One turning vector, and how many ticks it has turned:
The counts run from 0 to 202.
[158 133 148 112 124  57 115  98 103 148 123 149 174 127  94 133 141 137
 157  88 109 139 157 142 128 120  70 111 135 139 160  98 106 152] | 5
[177 133 155 115 206 128 116  89 146 105 117 153 135 132 142 136 180 154
 124  94 136 119 117  82 128  95 154 135 131 123 143 110 103 112] | 146
[165 114 124 126 118 156 113 144 124 132 140 136 106 136 145 139 137 131
 151 151 100 132 130 132 147 126  93 151 111  42 112  77 111  67] | 64
[152 133 194 106 165  58  98 104 166  97 128 141 114 149 116 115 117 169
 119 106 127 148 136 139 133 133 119 145 112 123 163 129  96 149] | 11
[138 117 118 134 140 133  99  92 158  81 117 146 116 122 141 102 173 143
  73  77 144 105 121 130  99 103 152 107 148 165 157 101 165 119] | 152
[154 135 188 103 151 109 120 112 162 142 138 143 129 120 151  87 152 149
 123 137 153 135 144 162 129 123  70 111 116 131 198 116 110 108] | 134
[125 180 113 154 114 171 114 110 131  88 112 163 128 117 117 147 161 132
 136 120 134 118 103 114 116  77 142 167 139 133  76  66 116 105] | 47
[123 139 111 158  73 160 130 113  98 105 147 134 118 120 129 148 108 141
 141 113 122 127 123 129 109  73 104 111 143 102 132  61 156 183] | 179
[123 149 209 168 104 118 133 115 149 127 113 136 185 118 129 127 109 135
 146 140 165 110 135 130 143 150 135 126 104 131 119 101  63 149] | 117
[137 123 112 144 147 134 120 144 131  69 141  92 103 123 126 110 180 128
 122 149 148 129 123  84 138 109 120  82 109  68 152  84 145 103] | 161
[124 187 136 152 138 116 146 114 189  66 139 125 125 102 109 116 174 130
 152 132 155 125 124 126 146  94  93  92 109 116 140 134 140  80] | 35
[ 89 169 167 160 105  65 150 139 121 110 180  97 149 152 117 116 126 160
 131 121 140 136 139 155 137 120 106 177 117 152 121 118 114 161] | 110
[120 120 114 148  59 178 100 130 141 118 136 142 101 114 162 117 128 144
 113 130 150 113 143 161  99 122  84 119 139 109 151  61 158 109] | 57
[147 138 199 103 149  66 119 114 170  83 139 131 142 170 131 107 134 151
 105  92 135 143 134 151 101 142 160 142 138 122 154 128 123 132] | 14
[113 172 189 177  87  94 153 117 148 112 143 115 185 133 119 128 111 148
 157 112 162 111 156 136 137 151 116 146 126 142 108 114  93 139] | 114
[147  68 131 168 116  96 123 120 101 124 160 109 121 179 140 176 139 140
  96 110  96 121 146 115 115 111 112 117 125  84 144 117 160 161] | 82
[153  70 142 168 117 103 122 117  99 124 162 123 121 178 145 171 144 140
  92 119  82 118 133 119 118 104 109 121 126  79 142 123 163 162] | 81
[195 145 159  97 115 108 149 113 157 127 115 137 139 171 109 101 168 117
 118  96 140 156 150 154 119 113 122 136 131 133 172  93 106  86] | 139
[124 144 213 163 117 126 122 117 139 131 110 141 180 123 134 122 109 131
 138 147 165 115 126 131 135 152 143 126 102 131 124  92  58 148] | 118
[143 122 128 128 156 139 104  93 154  86 125 147 118 124 152 108 171 149
  75  74 151 109 117 123  98  99 160 113 151 162 163  98 160 128] | 151
[108 121 164 132 109 140  92 132 129 100 174 114 117 139 176 140  93 145
 138 139 115 129 153 154 113 135 124 165 132  44  94 100 136 121] | 189
[161 100 105 108 140 164 129 130 122 147 172 149 120 140 183 157 102 149
 144  58 109 131 132 161 151 104 126 142 139  95 131  89 129 109] | 70
[137 166 126 160 133 170 145 121 122  71 161 158 126 107 153 104 125 136
 151 134  93 118  71 136 156  85 138 123 133  91 101 103 148 133] | 173
[ 88 154 117 111 152  91 109 124 152  79 145 117 117 108 107 108 193 111
 103 101 145 148 126 153 106  92 112 110 125 157 138 102 162  96] | 30
[132 179 143 143 134 155 164 134 171  81 140 121 116 140 137 117 152 129
 140 144 182 140 104 123 146  78 133  98 105  97 162 101 114 126] | 39
[102 105 139 165 135 102 155 157 102 119 181 101 189 140 161 127 143  96
 109  97 115 112 108 162 160 139 159  94 117 115 107 130 143 133] | 96
[155 129 170 115 153  51 100  87 142 125 111 146 135 125  89 134 117 161
 148  98 115 145 153 130 145 123  82 125 109 130 165 117  89 149] | 8
[150 132 179 127 142  98 123 100 159  87 103 139 192 133 114 139 160 105
 123  82 141 119 134 124  98 144 170  83 141 125 122 119 120 105] | 19
[ 85 135 129 103 176  97  98 128 140  90 136 121 119 110 117 112 191 105
  87 111 151 155 112 148 110  90 129 102 114 152 149  91 148 121] | 28
[142 131 177 131 149 103 121  95 159  91  96 145 187 124 114 146 164  98
 124  87 142 118 130 116 102 142 161  73 132 125 126 114 114 108] | 20
[161 112 124 113 143 160 120 150 117 135 166 132 112 143 170 150 133 146
 153 128 106 135 132 130 150 117 105 151 118  45 122  82 113  84] | 66
[ 85 139 150 168 139  69 128 135 110 123 159 117 126 126 106 119 122 141
 114 147 116 144 108 149 179  97  96 147  80 153 125 115 103 180] | 106
[145 122 113 165 114 127 101  94 158  66 106 141 118 115 110  99 184 124
  83 111 126 100 123 120 107 116 126  94 138 144 141 105 173  93] | 155
[120 165 194 177  91 104 146 115 151 120 129 122 184 127 118 133 108 147
 157 120 162 107 148 133 139 154 122 135 119 138 113 110  81 139] | 115
[132 180 117 133 106 168 155 140 147  90 122 135 121 157 123 130 153 119
 130 115 171 151 104 137 123  66 166 140 121 129 129  58 112 128] | 43
[104  88 152 172 157 100 111 148 140  99 160 103 136 141 155 127 116 122
  93 111 106 113 114 154 178 154 171 125  90  96  91 137 126 112] | 92
[117  72 128 178 139  89  96 127 156 103 134  99 115 135 122 160 100 134
  99  90 115 112 147 136 177 153 154 127  85 105  95 126 119 112] | 89
[147 126 168 108 130  87 118 128  78 142 149 158 190 136 154  74 141 121
 127 126  93 134 112 178 135 136 103 117 137 126 151 103 113 151] | 0
[101  90 155 169 156  99 123 151 131 100 172 102 148 144 164 121 121 113
  94 115 110 111 107 159 174 152 173 120  95  98 100 140 130 115] | 93
[110 120 163 137 108 135  85 130 135  97 165 114 103 135 164 139  90 149
 133 149 106 126 151 148 119 130 118 170 125  48  91  98 135 121] | 188
[134 187 148 155 142 136 158 120 185  75 140 121 116 117 127 116 159 129
 150 147 168 132 112 118 152  85 107  92  98 102 154 123 128 101] | 37
[154 132 175 116 161  53  96  92 154 118 115 150 123 134  95 129 115 166
 138 105 118 144 148 130 145 125  93 131 109 128 162 121  88 148] | 9
[202 147 152 104 133 107 146 101 155 117 102 143 145 167  99 122 178 117
 130  93 128 145 145 129 124 108 135 139 130 128 146  95  97  74] | 141
[112 140 165 106 142  98  90 100 119 153 126 150 175  79 124 119 170 133
 140 112 123 121 157 151 111 139  69 140 140 161 121  94 107  91] | 128
[122 136  79 120 140 149 132 156 139  76 155  94 100 121 127 109 144 136
 136  88 163 148 136 119 157 106 147 103 120  96 141  59 137 100] | 165
[136  95 135 137 105 153 102 113 126 155 122 154 158 117 164 160  88  91
 148 100 110 118 143 190 145 125 124  95 115  82 106 102 111 112] | 196
[107 181 121 136 135  99 133 116 176  72 142 119 120 100 103 114 184 118
 137 114 146 132 129 143 132  96  90 105 121 136 127 125 157  76] | 33
[163 131 183  97 145 107 130 115 165 139 137 140 122 133 147  81 152 142
 116 132 154 146 144 166 128 122  82 115 119 132 207 111 108 110] | 135
[127 118 111 148  55 172 102 131 144 121 129 140  98 121 147 118 127 137
 117 132 142 114 149 160 102 126  84 124 132 105 144  56 150  96] | 58
[108 121 149 152 100 130  74 116 137  94 140 125  88 125 133 145  85 149
 134 156 103 129 142 138 128 121 109 171 113  65  91  88 125 132] | 186
[136 178 142 139 125 163 164 140 166  86 135 123 113 149 140 121 150 126
 137 138 186 144  99 127 140  73 144 108 106 104 163  86 111 129] | 40
